Turns in one plane each, and the order they were made in; the first pair answered:
turn biv:
-2.09  +0.04  +0.92  +0.52  +1.22  +1.66  -0.56  +0.42  -2.57  +0.29  +0.69  -2.25 -> -1.63  -0.85  +0.49  -0.60  +1.31  +3.11  -0.55  -0.30  -1.89  +0.12  -1.26  -1.80
+0.91  -1.17  -0.18  -2.53  +0.34  -0.17  -0.25  -1.60  -0.33  -1.18  -1.96  -1.40 -> +0.24  -0.53  +0.62  -1.41  +0.35  -2.66  +0.36  -0.59  -0.38  -1.20  +0.17  -2.54
-2.41  +0.60  +2.46  -0.15  +0.25  -4.36  +1.43  +0.25  +1.26  -0.72  +1.85  -5.05 -> -3.08  +2.94  +1.43  +2.16  +0.51  +0.29  -2.07  +0.46  -3.18  +0.68  +4.40  -2.26
turn res:
-0.49  +2.18  +3.29  +0.59  -0.22  -3.31  +1.42  +0.54  +1.72  -1.77  +1.97  -1.02 -> -1.92  +1.74  +3.94  -1.18  -0.74  -1.17  -0.59  -1.55  +2.78  -1.81  +1.15  -0.18
+0.71  +1.25  -2.03  +0.87  +0.92  -0.33  +0.37  +2.27  -2.77  -0.49  +0.94  +0.51 -> -0.41  +1.59  -1.14  +0.98  +0.25  -1.62  -0.60  +1.88  -1.69  -0.26  +2.61  +0.56
+3.12  +0.66  +0.22  +1.01  +1.49  -2.49  +2.62  +2.83  +0.27  +0.86  +0.98  +1.17 -> +1.13  +1.08  +1.86  +0.49  +0.42  -3.56  +0.68  +1.58  +2.04  +0.90  +3.10  +1.52
turn kole:
+0.09  +0.73  -0.40  +0.51  -0.30  +1.58  -1.62  -0.02  -1.05  +1.05  +0.13  +1.20 -> -0.36  +0.38  -0.19  +0.43  +0.30  +1.78  -0.75  +0.39  -1.96  +0.95  -0.29  -0.26
+0.98  -0.40  -0.11  -0.64  +0.90  +0.74  +2.64  +0.53  +0.58  +1.11  -1.54  -0.83 -> +1.68  +0.01  -0.48  -0.73  -0.02  +0.66  +1.36  +0.09  +2.35  +1.11  -1.10  +1.27
+1.26  -0.13  -0.61  +0.41  +0.36  +1.23  -0.46  -0.41  +1.24  -0.64  +0.42  +2.05 -> +0.78  +0.47  -0.45  +1.57  +0.79  +1.27  -0.15  +0.53  -0.71  -0.37  +1.57  +1.28
+0.89  +0.44  -0.01  +2.29  +1.03  +1.13  +0.98  +1.96  -1.99  +3.58  -2.35  -0.07 -> +1.08  -0.72  -0.07  +0.86  +0.86  +1.25  +1.27  +1.15  -0.27  +3.04  -4.27  -0.14
Pairs:
(two turns a pair)
-0.32  +1.26  -0.55  -0.61  -0.62  -3.86  +1.30  +0.93  +1.37  -0.86  +0.71  -1.14 -> -2.22  +2.27  +0.09  -0.37  -1.23  -1.65  -1.58  -0.08  +0.40  -0.08  +2.62  +0.15 : res, biv
+1.56  -1.42  -1.19  -0.52  +0.69  +1.74  -0.09  -0.52  +0.74  -0.23  -0.26  +1.12 -> +1.80  -1.33  -1.08  -0.43  +0.46  +0.89  +0.23  -0.34  +1.34  -0.36  -0.01  +1.14 : kole, biv
-1.87  -0.59  +0.44  -0.36  -0.02  +0.21  -0.17  -0.28  -0.27  -0.41  +0.48  -1.75 -> -1.16  -0.82  -0.01  -0.32  +0.36  +0.87  +0.35  -0.12  -0.96  -0.47  -0.58  -1.80 : res, res
+1.95  +0.00  -3.37  -0.04  -1.11  +2.87  +1.25  +0.67  -0.71  +1.86  -3.43  +1.29 -> +1.31  +1.85  -2.15  +2.29  -2.01  -3.03  +1.75  +2.50  +0.53  +1.97  +1.73  +0.26 : res, res
+0.39  +0.40  +0.41  +0.32  -1.78  +0.58  +1.59  +2.05  +3.07  -2.04  -0.78  +0.12 -> -0.06  +0.17  +0.63  -0.02  -1.96  +0.84  +1.10  +1.79  +3.40  -2.00  -0.71  +0.13 : res, res
-0.70  -0.41  +0.08  -0.16  +0.88  +1.24  +0.65  +0.38  -2.03  +0.20  -0.74  -1.17 -> -0.44  -0.07  -0.21  +0.20  +0.85  +1.23  +0.71  +0.61  -2.29  +0.29  -0.56  -0.85 : res, biv
-0.33  +0.76  -0.01  +0.27  +0.00  -0.17  -1.40  -0.50  +0.79  +0.22  +1.08  +0.96 -> +0.49  +0.23  -0.82  +0.02  +0.50  +1.41  -0.80  -0.34  -0.08  +0.19  -0.67  +1.06 : res, res
-0.39  +1.72  +0.16  +1.56  -0.19  -2.03  -0.63  +1.25  -0.47  +0.42  +3.70  +0.23 -> -1.28  +0.69  +0.03  +0.97  +1.32  +1.70  +0.04  +1.17  -3.82  +0.58  +1.21  -1.39 : kole, biv
-0.94  -1.60  -1.85  +0.51  +0.16  -0.75  +2.20  -1.81  +0.96  -1.01  -1.57  +0.55 -> -1.34  -0.54  -1.25  +2.17  +0.17  -2.22  +2.21  -0.62  -0.40  -0.68  +0.98  +0.29 : res, biv
+0.31  -0.78  -0.65  +0.07  -0.72  -1.07  +0.70  +1.27  -1.03  +0.18  -0.33  -1.80 -> +0.32  -1.15  -0.82  -0.71  -0.77  -0.09  +0.55  +0.77  -0.73  +0.06  -1.45  -1.64 : biv, kole
+4.79  -0.90  -3.08  -0.12  +0.50  +0.20  +2.47  +0.89  +1.17  -0.67  -4.67  +2.50 -> +4.57  +1.97  -2.66  +2.50  -0.83  -2.62  +0.18  +1.97  +1.48  +0.06  +1.00  +4.35 : kole, res
-0.30  +1.10  +0.35  +1.48  +0.24  +0.17  -2.21  -0.19  -0.70  +0.45  +1.45  +2.38 -> -1.59  +0.50  +1.12  +1.49  +1.24  +0.10  -0.70  +0.46  -2.64  +0.37  +1.09  -0.48 : kole, res
-1.60  -2.54  +1.72  -1.02  -0.05  -0.05  +0.45  -1.17  -0.33  -0.15  -1.20  -3.46 -> -2.44  -1.74  +1.96  -0.37  -0.08  +0.20  -0.35  -1.12  -1.41  +0.25  +0.30  -3.34 : biv, res
+0.07  -0.57  -0.22  -1.20  -0.09  -0.51  -0.31  -0.54  +2.47  -0.62  -1.27  +1.36 -> +0.22  +0.57  -0.68  +0.05  -0.20  +0.26  -1.49  -0.19  +1.38  -0.10  +0.19  +2.63 : kole, biv
-0.39  +1.13  -0.29  +1.68  -0.40  +0.62  +0.16  +1.52  -1.58  +0.25  +1.28  -0.67 -> +0.25  -0.80  -0.34  -1.15  -0.63  +0.91  +0.61  -0.14  +1.67  -0.62  -2.27  -0.53 : kole, kole
+0.63  -2.17  +0.16  -2.66  -1.45  -0.39  -0.16  -2.39  +3.20  -0.33  -2.44  -0.63 -> -0.63  -0.41  +1.24  -0.11  -1.69  -4.09  +0.23  -0.46  +2.18  +0.05  +2.20  -1.87 : biv, kole
+2.36  -1.12  -1.11  +1.34  +1.22  -0.46  +2.15  +2.03  -2.22  -0.25  -1.65  -1.71 -> +0.91  +0.15  +0.23  +2.33  +0.22  -2.91  +0.96  +2.35  -1.41  -0.06  +2.12  -1.71 : biv, res
-0.93  -1.12  +1.79  +0.51  -0.63  -0.81  +0.49  +0.63  +1.28  +2.06  +0.75  -1.30 -> -1.09  -0.36  +1.52  +1.07  -0.70  +0.03  -0.56  +0.63  +0.45  +2.46  +1.60  -0.42 : kole, biv
-1.64  +1.49  +2.63  -0.89  -1.37  +1.90  -1.83  -1.62  -0.05  +0.39  -0.64  +1.35 -> -2.24  +1.31  +2.99  -0.35  -0.61  +2.07  -0.89  -0.78  -1.96  +0.48  -0.69  -0.41 : kole, kole
+1.18  +0.25  -0.09  +1.26  +0.29  -2.99  +2.46  +1.85  -0.75  +0.63  +0.53  -1.67 -> -0.26  +1.78  +0.34  +2.03  -0.33  -1.15  -0.86  +1.07  -1.90  +1.49  +3.06  +0.21 : biv, res
+0.52  +0.37  -0.80  +0.10  -0.41  +0.60  -0.85  -0.80  +0.31  -0.23  +1.35  +0.20 -> +0.56  -0.10  -0.96  -0.27  +0.09  +1.57  -0.31  -0.71  -0.56  -0.24  +0.22  -0.44 : kole, biv
+0.83  -1.25  -1.11  -0.51  +1.40  +0.85  +1.54  +1.17  -4.07  +2.40  -1.65  -0.94 -> +0.91  -0.35  -1.46  +0.25  +1.09  +1.00  +0.56  +1.46  -4.50  +2.68  -0.24  +0.03 : res, biv
-2.28  -2.11  +1.18  -3.58  -0.35  +2.61  -0.98  -3.58  +1.48  -0.33  -3.39  -0.09 -> -0.23  -2.15  +0.85  -1.18  +0.83  -3.00  +4.54  +0.27  +0.40  -0.78  -2.59  -3.74 : res, biv
+1.76  +0.76  -1.40  +0.41  -0.84  -1.87  +0.04  +0.86  +1.75  -0.66  -0.09  +2.78 -> +0.31  +1.79  -0.70  +2.05  -0.34  -1.68  -0.16  +1.94  -1.11  +0.01  +2.15  +1.37 : res, kole
-0.07  -1.67  +0.06  -0.36  +0.02  +2.33  -1.37  -1.51  +0.07  -0.54  -1.22  -0.15 -> +0.45  -1.14  +0.30  +0.11  -0.86  -0.69  -1.60  -1.31  +2.43  -0.71  +0.49  +0.69 : biv, kole
+1.42  -1.38  -0.95  +0.53  +0.94  -1.86  +2.18  +0.52  +0.91  -1.58  -1.20  -0.19 -> +1.18  -0.57  -0.68  +0.57  -0.12  -2.51  +0.33  -0.17  +2.47  -1.55  +0.50  +1.47 : kole, res
-3.44  -1.00  +1.39  -0.55  +0.79  +0.64  +1.67  -1.51  -2.04  -0.57  -0.31  -4.71 -> -0.22  -2.17  -0.52  -2.34  +0.37  +1.44  +2.18  -2.46  +1.18  -1.42  -4.14  -2.11 : kole, res
-1.09  +1.63  +0.92  +0.89  +0.07  +1.36  -0.74  +0.27  -1.03  +0.78  +1.55  -0.25 -> -1.25  +0.16  +1.11  -0.38  +0.64  +1.63  +0.74  -0.06  -0.80  +0.37  -0.91  -1.90 : kole, biv
+0.06  +0.82  -2.29  +0.60  -1.94  -1.83  +0.35  +1.39  +2.01  -0.51  +0.06  +2.97 -> -0.32  +1.29  -2.92  +1.29  -1.01  +1.40  -0.01  +1.77  -1.59  +0.10  -0.26  +2.77 : kole, biv
-2.83  +0.07  +1.79  -0.69  +0.18  +1.84  -1.91  -1.16  -1.31  +0.71  +1.28  -1.17 -> -1.77  -0.27  +1.24  -1.81  -0.48  +2.23  -2.54  -2.03  +0.75  +0.31  +0.17  +0.49 : biv, kole
+0.12  +0.39  -0.07  -0.03  -0.89  +0.64  -1.18  +1.47  +1.65  +0.30  -0.15  +0.77 -> +0.10  +0.32  -0.26  -0.07  -0.48  +1.77  -0.99  +1.55  +0.55  +0.33  -0.72  +0.60 : kole, biv
-1.39  -0.47  +0.24  -0.04  +0.72  +0.91  +0.74  -0.35  -1.13  -0.16  -1.29  -2.14 -> -1.49  -0.26  +0.53  +0.50  +0.59  -0.21  +1.00  +0.02  -1.09  -0.14  -0.40  -2.53 : biv, res
+1.08  +0.61  +0.86  +1.02  -0.50  -0.90  -0.04  +1.47  -2.65  +1.35  +2.79  -1.78 -> +2.40  -1.42  -0.28  -1.90  -0.37  +2.53  -0.07  -0.71  -0.93  +0.74  -2.33  -0.45 : biv, biv
+0.02  +1.29  -2.80  +0.47  -0.42  +1.00  -0.63  -1.98  +1.78  +0.03  +0.17  +2.48 -> -0.10  +2.08  -2.47  +1.87  -0.32  -0.90  -0.16  -0.76  +0.78  +0.15  +2.28  +1.51 : biv, kole
+0.72  +0.81  -1.01  -0.05  -1.14  +0.05  -1.71  +0.36  +0.30  +0.81  +0.80  +1.51 -> +0.51  +0.07  -1.21  -0.52  -0.17  +1.80  -0.83  +0.35  -1.34  +0.76  -0.98  +0.32 : kole, biv
+1.58  -0.42  -0.94  -0.09  +0.83  +1.52  +0.57  +0.02  -0.87  +0.12  -1.98  +0.77 -> +1.21  -0.49  -0.06  +0.23  +0.32  -2.12  +1.89  +0.62  +0.81  -0.24  -0.50  -0.73 : biv, res
+0.92  -0.72  -0.13  +0.35  +0.94  -2.92  +3.08  +1.30  +0.17  -0.40  -0.47  -2.26 -> -1.83  -0.76  +1.83  -1.24  -0.44  -2.42  -0.28  -1.23  +2.59  -0.27  +0.99  -1.56 : res, res
-1.01  +1.64  -0.24  +2.27  +0.42  -0.28  -0.48  +1.23  -1.03  +0.39  +3.06  +0.30 -> -0.67  +0.39  -1.09  +0.83  +1.21  +3.31  -0.59  +0.29  -2.18  +0.35  -0.30  +0.60 : biv, kole
-2.00  +0.85  +1.13  +0.53  +0.13  +0.53  -1.22  -0.54  -1.36  +0.55  +1.57  -1.02 -> -1.29  +0.06  +0.47  -0.77  +0.05  +2.34  -1.62  -1.49  -0.53  +0.42  -0.57  +0.11 : biv, kole
-1.66  -1.56  +0.25  +0.14  +0.36  +1.03  -0.31  -1.19  -0.69  +0.33  -0.08  +0.12 -> -0.64  -1.71  -0.44  +0.20  +0.70  +1.28  +0.32  -1.00  -0.78  +0.22  -1.02  +0.55 : kole, res
-1.26  +0.61  -0.44  -0.99  +1.03  +1.37  -2.27  -0.02  -0.11  +0.63  +1.71  +1.83 -> +0.38  +0.22  -1.60  -0.39  +1.82  +2.14  -0.51  +1.11  -1.66  +0.45  +0.09  +1.61 : res, res
-0.46  +2.07  -1.73  +1.53  -0.59  -0.91  -2.69  +0.29  -0.35  +1.47  +3.04  +3.40 -> -2.34  +1.24  -0.96  +1.49  +1.00  +1.10  -1.32  +0.78  -4.32  +1.68  +1.95  +0.00 : res, kole
-0.49  -2.07  +0.10  -2.36  -0.22  +1.92  -0.86  -1.61  +1.41  -0.60  -1.34  -0.34 -> -1.81  -0.33  +1.22  +0.19  -0.39  -1.46  -0.60  +0.41  +0.12  -0.17  +3.18  -1.83 : biv, biv
+0.24  +0.69  -1.13  -0.75  +0.09  +4.90  -2.57  -1.29  -0.60  +0.07  -0.63  +2.94 -> +1.93  +0.44  -2.29  +0.47  +1.22  +4.25  +0.30  +0.79  -2.62  +0.08  -1.83  +1.70 : res, kole
+1.52  +0.87  -1.66  +1.87  -0.23  -0.42  +0.14  +0.91  -0.03  +0.19  +0.96  +2.09 -> +1.21  +0.52  -1.55  +0.82  -0.62  +0.77  -0.92  -0.19  +0.93  +0.11  +0.25  +2.92 : res, biv
+1.03  +0.56  -0.09  +0.99  +1.15  -0.09  +1.10  +1.00  -0.63  +0.10  +0.17  -1.43 -> +0.63  +1.10  +0.12  +1.39  +0.88  -0.16  +0.33  +0.92  -0.79  +0.27  +1.21  -0.95 : biv, res
-2.23  -0.51  +1.71  +1.22  +1.29  -2.25  -2.91  +0.77  -0.44  -0.78  +1.27  -2.30 -> -2.54  -0.57  +1.74  +1.06  +1.52  -0.91  -3.27  +0.48  -1.35  -0.61  +0.75  -2.25 : kole, biv
-1.34  -1.49  +1.09  -1.48  -0.28  -0.41  +0.11  -1.86  -0.25  -0.28  +0.21  -2.04 -> -1.18  -0.62  +1.06  -0.96  -1.04  -1.29  -0.97  -1.81  +0.63  -0.14  +1.93  -0.62 : kole, biv
+0.79  +1.40  -1.67  +1.61  +0.55  +0.42  +1.87  +1.85  -3.92  +1.35  -0.23  -0.07 -> +0.38  +1.77  -1.78  +0.90  -0.03  +2.55  -0.44  +0.60  -3.37  +1.74  -0.23  +1.87 : res, biv
+0.02  +0.43  +2.19  +1.21  -0.41  -3.21  -0.72  -0.09  +1.60  +0.16  +3.76  +0.50 -> -2.55  -0.61  +3.59  -0.35  +0.08  -1.28  -1.08  -1.50  +0.64  +0.14  +2.77  -1.60 : kole, res
+0.93  +0.55  -0.89  +1.49  +2.34  +2.32  +0.67  +0.57  -4.13  +0.23  -0.63  -0.45 -> +2.05  +0.02  -0.91  +1.55  +2.33  -1.11  +2.88  +1.57  -2.43  -0.37  -0.86  -1.50 : biv, res
-0.94  +2.33  +2.68  +0.82  -0.18  -0.21  -1.57  -1.74  +0.89  -0.05  +4.72  +0.84 -> +1.24  +0.99  +0.27  -0.36  +0.89  +5.02  -1.22  -2.48  -0.78  -0.16  -0.21  +2.45 : biv, res
+0.25  -1.74  +0.77  +0.01  +0.61  +1.14  +1.30  +1.32  -3.06  +0.90  +0.26  -0.39 -> -0.84  -1.26  +1.90  +0.35  -0.14  -0.90  +0.35  +1.09  -1.80  +0.86  +2.68  -0.59 : res, res
+0.14  +0.06  +2.02  -0.26  +1.46  -1.37  +0.21  +0.24  -1.49  +0.81  +1.27  +0.23 -> +0.63  -0.90  +1.89  -1.76  +1.16  -1.38  +0.11  -0.79  +0.54  +0.40  -0.40  +0.80 : kole, kole
+3.17  +0.71  -1.80  +1.01  -0.17  -1.86  +1.39  +3.10  +0.83  -0.30  +0.64  +2.18 -> +0.20  +0.78  +0.30  -0.81  -1.64  -1.37  -2.03  +0.54  +3.41  -0.19  +2.31  +2.95 : res, res
+2.46  +0.99  -2.11  +1.53  -0.30  +3.64  -0.70  +0.21  -3.05  +0.02  +0.45  +1.12 -> +4.38  -0.37  -2.34  +1.01  -0.07  -0.14  +2.75  +1.23  -0.40  -0.87  -1.27  -0.56 : biv, res
-2.79  +0.68  +1.76  +0.38  -0.92  -2.66  +0.00  +0.12  +1.12  -0.45  +1.30  -1.96 -> -2.37  +0.20  +1.68  -0.56  -1.14  -2.76  -0.10  -0.47  +2.40  -0.79  +0.33  -1.53 : kole, kole
-1.52  +0.31  +0.80  -1.28  -1.55  +1.14  -1.58  -1.02  +0.92  +0.04  +0.51  -0.37 -> -1.13  +0.35  +0.18  -1.05  -1.05  +2.61  -1.36  -0.70  -0.65  +0.23  -0.25  -0.31 : kole, res
+2.70  +0.97  -1.14  +0.90  +0.22  -2.36  +1.47  +1.39  -0.21  +1.12  +0.22  -0.15 -> +3.00  +0.96  -2.11  +0.60  +0.28  +0.73  +0.15  +0.69  -1.01  +1.38  -0.92  +1.41 : biv, biv
+1.41  -0.33  -0.11  +0.10  -0.17  -2.37  +0.73  +0.15  +2.07  -0.78  -0.58  +0.55 -> +0.55  +0.88  +0.31  +1.28  -0.44  -2.36  -0.43  +0.46  +1.08  -0.22  +1.69  +1.07 : res, kole
